Each row is where one point has got to under a steady rotation. How many steps took it there?
The counts run from 0 to 459.
[129 136 153  96 173 137 140 157 106 128 166  79 131 156  99 158 142 149
 112 116 104 132 142 126  73 146 147 135 194 110 166 102 149 139 105 129
 104 173 120 174 115 136 148 107 136 134 160  94 163 152 175 111 121 174
 149 116 140 145 150 153 132 160 118 116  57 124 111  99 167  89 123 138
 167  80 116 117  69 144 125 131 144 117 102 103 172 116] : 134
[112 129 131 126 155 160 140 169 110 102 157 105 139 163 102 169 114 137
 118 136  83 107 100 128 104 125 138 125 193 135 166  97 126 131 127 138
  99 166 169 140 146 119 142 129 117 110 153 104 160 159 170  79 155 119
 164 149 142 151 155 162 120 138 101 133  49 145 119 110 173 104 111 177
 156 121 134  97 107 170 122 132 129 128 107 105 182 111] : 54
[111 149 138 109 152 169 141 175 102 131 175  94 135 159 133 167 119 131
 118 137  84 122 109 145  87 131 135 130 174 122 155  93 134 133 123 124
 109 169 155 132 122 116 127 115 115 115 148 109 154 166 160 117 148 171
 151 136 169 137 150 175 131 152 111 134  64 128 108 131 156  82 118 174
 161  94 120  96  74 167 105 122 142 118 105  97 169 131] : 458
[119 145 144  98 146 168 128 175 118 140 162  86 144 144 132 164 130 145
 125 132  85 128 110 145  90 143 135 129 174 108 166  94 148 123 115 120
 108 170 148 123 123 124 131 110 115 108 142 105 150 172 157 129 132 184
 151 134 168 132 162 166 132 161 113 122  77 130 101 124 150  75 100 162
 161  88 118  85  66 151  99 118 157 133 103  91 164 127] : 459
[123 130 145 133 164 148 123 144 114 126 146 109 139 163 115 160 129 159
 124 145  84 135 109 160  75 145 161 136 177 138 179  95 127 123 107 141
 108 181 150 133 116 150 149 112 125 120 127 116 158 152 164 113 141 186
 151 130 171 143 146 152 120 182 118 134  55 145 121 112 155  85 103 131
 171  85 155 105  72 135 118 115 136 131 101 121 175 121] : 137
[136 109 133  88 153 143 138 143 117 105 147 128 144 119 100 125 152 148
 124 117 112 125 134  96  92 151 116 137 201 119 208 122 164 134 127 162
 103 145 129 175 141 150 155 105 127 105 147  88 149 148 174 107 133 139
 147 141 140 152 155 148 133 158 125 120  69 143 108 111 176 103  81 135
 171  98 122 117  89 163 145 117 148 155 101 113 197 111] : 309
[131 139 128 127 135 153 127 152 119 132 142  76 128 140 113 159 124 157
 130 136  76 151 120 132  76 152 139 120 177 116 178 101 142  98 113 124
 103 176 153 126 124 140 159 124 119 101 147  90 143 183 158 113 133 170
 147 140 166 141 148 165 123 160 118 118  79 131 103 121 145  71  76 143
 161  75 138  93  75 143 132 122 149 128 103 117 172 126] : 363
[137 149 136 110 165 146 137 156 112 122 158  77 122 157  96 163 126 140
 118 133  72 137 113 125  65 136 142 113 184 101 157 103 139 129 108 123
  93 180 133 151 119 132 134 104 116 133 156  84 149 162 163 104 135 157
 148 129 161 134 133 162 130 159 123 118  66 118 115 120 151  99 119 145
 175  70 106 125  76 136 127 130 123 110 102 112 170 116] : 5
[132 136 139  93 168 169 153 171 107 111 159  98 120 144 121 159 123 128
 119 125  83 126 126 112  85 138 133 127 192 109 162 116 153 142 124 134
  82 182 124 179 130 122 144 119 124 111 150  83 149 166 156 123 145 156
 155 138 157 126 148 164 121 144 131 119  58 118 118 124 156  81 123 159
 167  96 104 104  76 130 124 115 136 117  85  94 162 107] : 368
[147 124 145  68 162 151 142 165 131 120 149 123 157 135 104 122 137 144
 103 132 117 119 128  99  82 148 136 139 194  94 178 124 157 132 135 160
 104 149 144 151 130 147 145 108 121 139 137  92 151 146 183 116 132 137
 165 148 115 155 160 147 122 145 114 127  70 129 107 110 172 117  87 145
 161 104  85 100  83 153 124 112 148 151 115  96 191 102] : 84
[117 125 129  86 148 170 129 153 113 100 148 109 165 127 128 136 135 144
 127 145  92  98 111 124 114 134 118 135 173 125 195 106 149 128 131 140
 120 142 155 122 160 127 148 100 126 102 139  96 156 152 190  96 144 144
 162 142 167 151 146 157 123 156  99 148  75 158 105 126 165  91  88 166
 161 109 123  92  90 159 130 113 148 151 115  91 191 117] : 348
[133 128 134  95 163 142 146 170 122 108 152 119 159 157  92 131 141 124
 106 123 118 112 112 100  84 144 131 134 189 108 166 109 152 145 126 176
  97 146 147 152 128 159 142 123 120 124 144 101 167 147 171 110 145 134
 160 147 107 165 171 153 131 137 129 119  50 136 109 106 189 116 108 160
 162 109 100 107  86 164 118 124 133 150 102 103 202 118] : 85
[109 124 156  91 159 155 146 156 111 123 170  77 138 130 127 158 127 139
 115 120 103 125 141 117  67 133 138 135 186  96 160 123 137 123 137 135
 102 166 142 149 128 124 134 124 130 138 151 102 174 139 180 114 142 156
 149 126 117 137 160 155 120 144 128 136  61 119 115  96 153  92 117 161
 155 101 107  93  86 142 141 125 158 125 106  75 184  88] : 391
[111 108 129 143 159 160 126 153 101 125 156  91 136 135 112 135 123 160
 141 138  73 132 109 124  90 128 146 137 180 119 176  93 127 106 129 134
 114 156 168 109 140 121 160 113 113 114 150 118 148 154 188  95 146 145
 150 141 157 142 145 149 113 156 106 147  66 156 107 116 154  99  77 165
 161  92 145  97 102 168 131 125 165 129 123 111 207 101] : 453
[117 150 140 114 158 141 133 164 113 127 147  83 155 178  93 155 138 139
 105 133  97 111 114 143  91 141 155 121 169 126 156  89 144 132 102 122
 128 169 151 112 120 137 144 102 126 126 164 109 158 157 175 101 130 166
 160 129 152 163 143 171 128 155 107 118  57 139 104 104 172  89 116 156
 149  98 117 103  74 159 112 136 118 133 108 113 184 138] : 224
[128 139 152  81 180 153 129 163 114 110 158 129 147 149 108 165 126 141
 115 132 103 110 121 138  90 140 141 139 194 128 185 117 143 150 127 145
  82 163 127 172 136 150 117 112 131 138 144  95 170 132 160 113 152 147
 171 120 147 149 145 151 128 160 127 132  57 126 118 110 166 100 121 150
 174 101 111 117  76 142 122 113 125 142 107 106 170 121] : 174
[133 122 139  96 135 165 139 180 119 117 136 123 161 148 112 132 138 134
 114 139 107 120 107 120  91 149 147 152 182 113 171 107 154 123 123 160
 114 158 153 128 128 147 144 124 121 100 120 114 144 179 165 121 145 161
 168 161 138 150 176 158 121 148 112 129  56 161 113 128 170  97  87 161
 144 126 119  75  71 160  94 109 164 157  93  95 174 117] : 282
[116 113 146 113 142 165 133 159 118 128 161  86 135 115 140 146 120 157
 140 122  94 155 136 121  65 141 125 141 179 109 173 112 134 114 154 155
 100 147 149 138 146 135 160 132 131 112 140 108 157 148 177 116 146 171
 137 127 132 143 170 156 121 164 128 147  69 138 112 114 148  75  90 166
 158  96 140  95  90 144 152 122 180 133 102  80 190 104] : 34
[146 110 128 107 168 162 131 143 104 115 139 123 156 158 103 132 137 160
 135 133  93 119 109 127 104 140 142 137 176 137 194  94 128 136 120 150
 109 161 142 127 148 144 163  89 142 107 142  88 135 162 188 104 141 157
 158 132 188 154 134 152 121 166 106 141  67 166 114 118 170 104  85 141
 153  97 149 115  85 154 126 101 144 137 113 127 191 123] : 114
[110 136 151  91 175 154 138 168 105 123 163 111 158 162 109 156 129 131
 108 131 111  97 120 136 104 125 147 140 189 132 164  88 143 146 117 144
 120 155 145 140 130 125 134 102 131 122 161 108 168 136 170 103 134 149
 168 128 141 151 167 158 132 139 108 128  46 141 108 106 179 101 129 178
 150 117 118  98  89 167 107 131 123 137 111  97 192 124] : 352
[136 111 155 104 157 158 138 148 106 141 155 107 138 129 116 130 143 151
 140 114 113 140 151 126  81 156 132 150 189 109 185 105 148 133 126 149
 114 150 123 158 134 144 159 105 146 112 144 105 139 158 173 127 126 185
 139 117 157 134 167 161 130 167 127 122  67 140 105 107 166  86 100 141
 165  89 140 108  73 148 122 105 171 134 107 114 189 119] : 332
[123 116 144 109 161 151 128 149 110 145 164  98 163 150 108 122 138 136
 135 124 109 126 123 130  86 145 123 132 167 114 182  91 137 118 125 126
 125 148 146 107 141 141 143  94 128 116 152  99 145 150 186 123 144 166
 146 132 164 147 150 172 142 158 118 137  68 154  89 115 173  92  85 160
 169  89 110 113  95 181 103 120 156 144 129 113 205 139] : 421
[147 116 141 109 167 150 120 153 123 120 134 119 153 149  92 149 144 173
 123 142  93 133 107 122  84 149 141 130 185 122 203 105 139 115 128 156
  94 152 143 137 133 155 140  93 120 133 134 103 138 154 181 101 140 143
 154 137 161 154 137 138 123 167 107 127  80 151 104 111 163 117  65 115
 173  93 122 124  87 159 130 116 154 151 120 126 184 112] : 179
[151 123 138  66 164 167 129 163 136 123 139 116 168 131 112 130 144 151
 115 142 102 116 105 113  87 145 140 131 185 102 188 123 145 127 127 155
 102 148 142 139 132 150 141  97 116 138 133 102 149 148 189 115 143 147
 164 148 145 145 151 141 123 161 109 139  79 140 103 123 165 111  83 144
 167  95  87 100  81 154 117 107 153 157 114  91 188  99] : 83
[115 121 147 131 179 150 128 147 101 122 158  82 138 143 115 150 128 137
 123 135  91 132 138 131  71 134 143 114 176 115 167 110 124 109 112 112
  98 170 152 129 134 132 153 118 118 135 140  98 169 144 181 108 151 154
 155 116 141 145 134 148 109 164 123 138  50 135 102 112 153  95 102 157
 170  74 120 106  97 133 136 132 130 121 111  95 193 110] : 229
[130 113 143  96 166 164 140 159 113 111 165  77 146 131 115 138 140 120
 116 129  94 108 138  95  85 135 142 121 183  97 166 117 139 108 120 127
 120 169 133 137 129 113 153 115 129 128 141  93 156 152 193 104 139 143
 161 149 132 128 142 152 110 144 111 125  65 143 100 112 157 100  98 170
 149 106  91  88  83 149 133 127 147 122 105  71 189  93] : 189
[143 105 130 115 162 163 160 156 108 112 144 111 128 135 105 126 131 147
 122 124  83 132 105  85  86 135 132 147 198  98 176 113 149 134 120 162
  98 167 140 156 140 123 155 102 114 123 130  91 127 160 173 110 151 134
 147 161 148 134 146 146 113 151 124 137  58 147 124 126 159 114  95 150
 163 100 123  99  84 156 134 108 152 130 101  99 195  86] : 277
[133 130 155  89 160 169 123 165 111 143 158  97 144 133 128 150 143 165
 135 123 102 129 142 137  92 160 129 144 175 124 188 105 153 126 123 132
 114 157 126 151 125 131 153 112 138 111 152  98 148 161 165 128 122 191
 141 118 167 131 156 167 137 165 110 117  78 137 107 111 161  75  87 138
 154  87 132 108  65 151 108 106 164 138 101 110 174 133] : 331
[137 129 132 104 146 150 137 178 127 122 133 121 151 171  91 154 136 159
 119 126 118 134 104 118  83 144 143 142 189 119 175 100 136 141 129 172
 105 160 159 148 127 151 150 130 129 121 157 106 129 185 162 108 125 160
 149 153 145 168 175 154 132 147 113 119  66 160 110 103 184 110  93 140
 153 117 127  97  78 170 107 127 156 159 103 131 171 126] : 378
[122 142 145  97 139 159 121 172 123 145 158  94 146 133 126 179 126 172
 117 131  88 132 115 150  78 147 141 142 185 128 188 103 143 113 128 140
 100 154 143 147 113 127 130 128 119 130 144 118 162 152 154 118 129 186
 151 131 139 148 171 159 137 169 107 133  91 131 109 111 156  74  91 138
 158  93 125 103  67 156 123 118 168 144 101  94 161 121] : 395
[119 118 128 100 166 161 142 159 115  92 151 128 147 147 108 150 116 136
 116 134 108 105 106 117 103 127 136 141 191 130 177 115 141 149 141 172
  78 146 160 157 148 142 139 131 118 123 145 110 166 137 180  98 155 128
 168 143 129 156 169 154 120 145 129 148  51 137 123 108 178 116 110 168
 165 115 119 105 100 162 131 120 141 144 107  93 192 102] : 214
[131 116 155 115 196 148 132 138 103 134 168 118 141 152 108 144 129 139
 128 116 109 134 128 135  82 140 141 137 185 116 177  89 131 138 123 148
  87 164 124 158 128 149 140  99 137 143 146 102 149 134 174 118 151 163
 147 110 168 143 137 154 132 171 130 135  59 133 110 117 169 108 116 144
 175  76 126 133  81 151 112 113 137 122 119 118 193 118] : 334
[136 112 133 131 155 145 136 151 114 105 126 128 154 162  98 138 144 142
 125 147  92 130 103 128  90 145 153 130 178 130 175 105 137 112 111 156
 107 157 166 126 145 167 174 123 125  97 117 104 153 168 186 102 152 154
 162 156 151 158 146 141 114 166 123 129  48 160 118 120 170  96  87 137
 158  98 149  98  89 138 130 109 135 155  94 121 196 117] : 49
[129 142 112  92 149 159 137 175 125  89 143  99 141 153 109 169 123 137
 116 142  83 111  91 126 105 128 134 109 176 114 175 117 134 139 128 141
  77 172 155 146 144 133 136 129 118 118 152  82 158 167 160  89 151 124
 166 150 161 150 142 152 118 141 115 132  67 135 121 121 158 110  99 164
 170 103  98 115  84 147 131 119 124 136  92  95 172 112] : 344
[113 121 154 108 146 151 138 157 110 149 144  96 160 152 111 145 139 162
 112 129 106 130 130 136  77 149 160 152 184 118 165 100 145 116 123 156
 138 153 143 125 113 142 152 117 139 124 149 126 150 154 176 107 125 183
 143 131 125 147 185 148 130 163 105 120  66 156 115  93 176  93  94 143
 149 111 131  87  73 155 115 128 173 148 104 100 177 118] : 355
